(in the rows, 128 means zero)
One turn moves every row onto another: examples first, then more rows asked:
tage: [ 87 132 153 117 133 114 149 100 128 184 137 105 108 110 106  83 121 100
 132 109  89 165 121 138  96 113 168  87 125 106 144 121 128 108]
kozit: [107 134 152 110 136 135 155 125 127 166 163  77 102 157 126 115 123  83
 123 119 106 139 164 105 111 126 157 103 145 106 131 117  95 136]
zom: [130 139 173 128 115 118 149 110 154 160 132 120  92 125 133 123 140 101
 160 109 144 165 123 118  76 109 134  99 124  93 124 109 121 140]
Rel: [ 97 144 125 114 136 142 158 104 139 118 136 112  99 113 126 104 145 123
 112 100 112 173 152 115 138 130 163 120 127 107 128 134 114 146]
lorod: [116 110 149 138 128 149 136 141 134 156 126 115  91 115 147 148 128 113
 108 122 119 147 114 121 127 135 152  78  98 151 161 125 130 159]
tam: [ 81 113 136 141 132 151 124 143 126 144 116 105 102 110 131 146 125 145
 134 124 139 162 112 128 119 138 159  80 115 149 138 110 113 155]
zif: [109 125 160 145  95 140 144 116 121 151 155 134  83 143 134  97 115  81
 147 103 141 127 118 131 112 140 163 101 122 146 132 146  98 136]
giga: [100 144 146 103 113 125 129 106 151 162 119 107 134 102 130 115 100 130
 131 154 109 134 117 127 115 111 170 119 131 144 132 146 105 146]
Vog: [108 130 137 126 111 122 117 101 142 189 119 101  99 114 127 126 143  90
 138 140 125 136 104 123  90 114 153 113  95 141 115 139 102 111]
Batas: [ 80 129 135 124  92 118 135 148 138 157 136 134 133 103 148 136 141 121
 126 115  96 152 110  99 122 131 180  96 142 124 147 127 107 125]
Buk: [ 91 152 122 138 131 105 141 139 127 168 127 108 106 134 149 100 103 118
 120  92 101 144 117 101 116 134 179 102 103 105 137 128 136 118]
zezo: [ 97 157 139 123 102 118 164 123 165 143 107  79  83 112 104 123 121 125
 125  99 138 149 157 119  94 126 145  83 133 105 153 128 126 133]
gado: [105 115 149 154 137 134 134  99 152 128 141 106  83 120 108 109 140 125
 115  94 103 148 152 111  95 111 143  86 109 105 113 129 125 112]
gom: [ 96 108 153 165  94 124 159 104 149 138 125 103 107 110 146 129 132 106
 159 145 122 127 111 135 140 119 168  88 133 125 155 146 124 136]
pafo: [ 90 118 155 134 117 144 152 104 157 160 128 132 118 138 164 151 113 137
 139 131 153 139 132 119 118 117 147  92 128 125 114 120 104 156]
kope: [120 124 132 178 143 119 157 128 140 166 129  82 108 147 154 129 125 100
 114 107 138 164 118 134  95 115 150 105 123 106 105 134 118 129]
non: [ 94 137 153 122 112 124 175 127 150 165 110  88  91 129 104 111 124 133
 139 102 141 169 158 126 108 101 183  83 145 116 149 101 132 133]
zoled: [114  98 166 118  79 117 137  97 125 145 138  97  96 112 141 126 134 130
 123 123 125 174 121 120 106 130 163  93  89 114 163 123 134 119]
zani: [ 97 114 148 130 122 139 164 116 149 176 120 130 107 147 153 127 125 118
 153 102 156 169 103 132 116 122 136 102 125 135 128 108  89 158]
gud: [ 94 137 163 150 119 129 145 103 163 161 146 133 115 128 131  90 112 124
 157 146 135 142 116 121  89 130 153 112 102 141 132  97 107 117]
vuk: [104 109 143 135 108 120 113 138 160 178 125 140 101 111 160 112 129 120
 122 137 115 148 119  92 133 118 159  72 135 113 121 132 114 134]
Gekav: [ 78 133 129 134  98 150 143 129 165 162 131 107  77 136 104 119 141  77
 128 131 129 121 145 109 112 130 147  94 126 118 113 133  92 123]
Givu: [ 97 120 147 159 129 130 162 158 159 150 136 123  73 105 143 114 127 128
 136  81 117 134 132 107 118 135 153  92 136 101 131 139 125 125]
Sobub: [ 93 141 127 142 120 128 149 128 140 166 116  75  90 135 120  95 147 109
 128 107  96 161 157 128  93 134 164 119 124 131 163 105  84 116]
keziz: [117 117 163 164 109 123 159  84 168 153 139 101 111 150 126 129 134 105
 126 114 105 140 118 134 109  88 143 100 142 136 115 129 126 124]
Depa: [117 129 138 134 127 117 146  99 125 129 141  85 116 110 165 124 137  97
 131 114 128 155 116 117 138 142 169 122 108 114 170 140 110 140]
Rol: [107 150 136 140 126 140 137 131 149 155 140  80  90 147 122  91  82 105
 128 116 124 170 142 139 120 119 159 111 129 108 104 129 146 132]
vanez: [115 129 172 108 131 128 144 134 123 150 143 105 104 110 129  91  96 115
 126 131  95 121 144 117 105 134 169  87 111 115 165 139 106 144]
bib: [112 114 162 146 112 119 133 125 174 160 128 106  93 126 122 122 113 105
 160  95 163 158 133 109  96 116 143  87 126  99 155  94 106 134]
lukar: [ 97 137 179 126  88 117 138 130 133 139 158  72  73 105 125 115 135 114
 114 128 145 153 135 119  86 113 158 106 115  90 129 131 102 127]
Tul: [100 119 137 150 119 142 142 148 135 151 142  98  87 125 126 117 121 115
 126 128 101 152 158 121 131 132 180 123 122 157 175 112  83 142]
duded: [103 115 125 135 126 113 138 130 132 178 137  85  95 143 163 106  97 122
 102 122 108 146  96 106 123 114 137 100 114 123 142 142 117 143]
fota: [ 78 138 156 143 114 110 130 102 150 149 167 105 119 138 103 113  83 106
 151 119 131 142 137 115 113 126 155  99 158 111 131 129 113 126]
Fepo: [ 74 128 125 125 104 150 124 117 160 150 120 103 115 102 120 103 120 105
  84 101 103 137 121 127 101 123 180 113 121 125 159 130 102 131]
dav: [ 98 133 156 129 127 128 149 137 132 150 125  81  98 137 115 128 127 132
  98  94 124 165 107 114  90 110 180 111 104 143 167 106 126 155]
sira: [ 96 110 126 131 117 158 112 111 111 161 137  92 108 117 153 127 139  97
 134 122 127 151 137 134 114 119 194 118 140 139 117 128  97 133]
levun: [ 93 121 134 150  76 138 156 118 155 129 111 108 111 133 122 123 120 115
 107 154 142 178 122 149 118 116 160  98 125 115 122 136 128 153]
fakid: [115 142 174 114  87 114 149 107 157 176 135 121 108 125 155 118 146 112
 101 112 145 156 138 112 112 113 167  91 140 116 107 126  89 118]
nulub: [106 130 158 100 105 120 158 111 155 156 152 100 112 121 148 137 126 143
 123  87 112 166 133  99 138 125 158 120 161 125 140 116 128 125]
suse: [107 106 167 120  76 135 148 113 138 169 154 104 129 114 152 140 146 106
 123 119 132 166 125 141 100 123 155  95 134 143 137 134  84 104]
keko: [114 125 156 145 128 137 148 117 134 163 158 120 115 129 144 117 100 123
 143 148 125 150 137 128 132 128 173 113 118 172 145 101  99 132]
les: [ 84 158 137 144 113 129 138 113 173 159 120 101 112 128 110  86 141 114
 150 132 116 159 137 126  81 133 146 113 136 119 129  91 104 110]
vuka: [ 96 149 137 117 105 131 160 145 122 147 138  61  76 118 124 105 107 119
 110 138 121 160 120 143 132 120 142  94 143 120 124 138 127 143]
Pomo: [ 89 127 132 120 132 124 163 131 127 170 126  63  91 133 125 144 138 126
 114 118 107 175 133 109 109  99 171 120 124 123 161 133 129 159]
voba: [ 98 104 169 144  82 154 140 123 159 149 159  90  81 129 122 105 106 106
 132 127 145 165 142 152  91 112 148 107 111 114 124 148 106 126]

Gekav turns into giga
keziz turns into Depa
And these:
bib turns into tam
les turns into keko
zezo turns into pafo
zoled turns into Givu
Batas turns into Rol
Fepo turns into fota
duded turns into lukar

